In the rows, 128 means zero.
Each row of A is roughly a mix of the hidden directions of one of a few groups.
A, 101 rows:
[[ 94 142 139  97  96 155 121 149 125 165  81 147]
 [ 66 153 156 130  99 136 144 155 119 116 105 151]
 [142  85 107 129 131 112 103  77 110 133 163 161]
 [ 95  90 149 107  81 133 118 132 112 120 138 177]
 [145 142 120  99 133 127 169 192 135 142 121 161]
 [139 138  99  90 173 102 146 153 148 167 108 120]
 [115 126 146 127 137 143  87  61 122 131 119  90]
 [130 140 193 156  96 144 141 131  94 104 125 142]
 [128 146 109  78 135 126 140 193 131 155 121 139]
 [ 90 123  73 133 121 149  89 121 153 148 100 112]
 [ 97  97 153 104  78 136 117 132 117 109 136 175]
 [163 155 101 152 179 113 134 118 142 122 134  83]
 [152 169 103 137 176 120 133 127 151 141 108  81]
 [145 109 102  92 154  78 157 153 137 142 150 152]
 [155 172 191 144 133 144 150 127 101 127 120 126]
 [107 194 121 127 153 147 133 138 123 166  96 118]
 [150 170  94 135 181 124 123 124 142 139 109  89]
 [174 130 105 147 176 109 123  97 134 116 164 108]
 [120 153  99  77 129 124 122 185 138 159 120 131]
 [169 129 112 140 173 106 114  91 141  95 162 121]
 [150  93 147 181 141 108 182 120 125 124 140 128]
 [112 127 149 104 112 110 168 193 139 107 110 133]
 [116 118 139 154 123 145  89  63 123  95 137 110]
 [131 138 184 134 119 114 163 163  93 143 103 149]
 [126 102 151 174 112 124 106  72 111  95 133 121]
 [ 93 174 143 124 121 154 135 145 120 165  79 137]
 [155 115  96 102 165 102 121  98 123 165 145 165]
 [163 155 114 136 141 112 173 170 163 151 130 147]
 [153 115 182 156 132 114 177 114 101 109 123 142]
 [118 100 131 169 120 143 100  75 124  87 148 119]
 [142 135 122 107 155  97 150 145 112 184 110 169]
 [ 82 140 141 106  95 145 133 158 125 160  81 141]
 [ 96  86 154 122  84 124 131 132 113 105 152 170]
 [153 178  97 145 176 135 122 126 134 134 111  89]
 [146 133 181 137 135 103 187 130 101 138 112 135]
 [143 124 166 151 141 135 108  59 120 109 125 104]
 [104  88 157 119  80 130 129 129 111 109 154 170]
 [145 112 176 163 147 115 173 106 103 103 142 120]
 [ 98  87 151 102  73 135 127 140 119 127 137 166]
 [ 91 156 137 108 103 150 132 159 133 153  72 127]
 [137 137  78 143 146 141 103  94 157 122 164  91]
 [110 123 165 111 102 118 156 175 110 123  98 168]
 [140 105 175 159 139 130 180  97 107 109 128 136]
 [143 125  97  99 155  84 156 155 133 162 140 160]
 [ 93  88 157 110  74 131 132 140 118 127 133 166]
 [119 101 127 170 121 138  94  66 131 106 138 111]
 [155 151  89 111 179 121 130 119 160 145 143  93]
 [116  90 140 176 109 132 113  74 115 100 131 127]
 [108 114  56 113 137 131  96 113 160 144 129 130]
 [156 171  92 142 176 136 118 124 133 137 107  90]
 [144 107 182 151 130 132 164  97  98 100 118 146]
 [132 130 188 150  98 155 124 108 104  85 135 129]
 [101  88 163 124  73 134 133 136 113 114 138 165]
 [140 126 165 169 110 153 108  85 106  99 148 106]
 [158 119 182 140 136 114 181 129 100 117 116 148]
 [151 138  77 120 164 130 109  90 154 137 164 118]
 [144 136 106 132 164 125 108  94 114 194 109 133]
 [115 149  97  76 129 136 131 181 140 160 118 139]
 [158 123  93 125 148 115 125  98 146 109 193 131]
 [150 115 172 175 135 117 153  77 119 115 125 122]
 [141 111 180 141 139 148 140  78 102  90 124 134]
 [123 153  99 112 157 128 126 138 133 191  86 137]
 [ 99  89 163 122  80 123 132 133 121  98 143 166]
 [117 158  97  88 132 127 147 188 143 155 134 135]
 [141 158  87 108 156 132 121 142 149 159  93  86]
 [146 105 173 166 138 117 179 107 105 107 135 132]
 [162 139 185 141 143 109 179 119 110 129 114 135]
 [112 145  77  87 130 140 101 169 152 153 130 123]
 [148 113  82 128 155 115 105  81 125 159 157 148]
 [134 117  84 100 154  88 141 145 133 170 133 162]
 [ 78 130 130 107  87 142 138 171 124 153  94 131]
 [ 84 126 148 103  81 149 135 157 119 155 100 149]
 [119 104 142 155 125 141  90  64 118  99 134 109]
 [110  98 128 155 107 143  84  76 117  93 132 125]
 [119 111 176 146  83 128 141 139  96  97 134 163]
 [ 90  90 154 105  75 130 132 142 119 128 135 164]
 [152 163  88 129 164 134 122 138 142 146  96  81]
 [109 129 152 124 103 106 169 194 124 118 116 144]
 [121 199 123 144 169 138 139 126 127 152 108 109]
 [134 136  79 140 141 139 110 104 163 110 168  88]
 [129 121  79 131 154 119 103 101 125 190 117 135]
 [137 139 101  99 172 115 127 128 134 187  94 132]
 [141 122 168 124 116  96 174 166 109 106 150 153]
 [140 145 170 110 150 113 178 126 116 171 101 118]
 [138 104 147 177 121 132 111  67 126  97 132 124]
 [136 146 182 109 130 117 172 120 103 153  90 139]
 [ 91 162 130 115 115 158 113 149 118 146  70 145]
 [117 116 134 150 115 144  79  74 119  86 137 119]
 [138 140 185 108 143 121 174 114 100 149  97 129]
 [110 148  77  90 132 138 100 165 155 156 134 118]
 [104  87 156 116  84 128 121 126 117 100 147 175]
 [119 132  56 124 147 129 106 118 166 144 140 105]
 [ 72 130 137 125  87 143 150 169 105 153 119 138]
 [132 120 152 163 122 143 107  56 127 100 124 124]
 [164  75 135  87 105 119 111 114 163 139 113 129]
 [ 85 123 151 110  84 147 136 155 116 162  98 151]
 [155 165  93 139 177 128 127 128 139 147 109  84]
 [121 113 107 102 139 100 132 144 116 182  99 174]
 [ 95  95 164 114  78 134 128 133 114 121 134 174]
 [105 134  76 114 112 140  67 129 155 138 130 118]
 [143 174  84 142 174 137 112 133 128 121 106  95]]

Here is one row of each group, with its name. Which group are the others in?
[114 142 171 119 112 123 165 185 120 123  93 128]
E
[ 99  84 148 105  75 131 123 137 118 116 141 168]
D
[142 106 167 174 122 129 141  71 116 105 120 137]
F

[126 127  97 108 150 126 108 108 120 187  97 166]
E
[116 101 172 124  89 117 143 148  99 103 123 173]
E
[180 110 106 139 164 107 113 100 144  96 152 108]
D
[159 155 193 150 134 140 141 110  90 134 124 127]
E
[159  97 125 144 148  98 133 101 131 100 188 126]
D
[110 142  86 134 145 129 112 135 134 191  89 117]
E
[108 100 157 137  95 128 125 120 110  80 158 171]
D
[142  95 158 181 123 118 129  85 111  93 136 127]
F
[119 120 141 145 127 155  90  57 128 103 129 113]
F
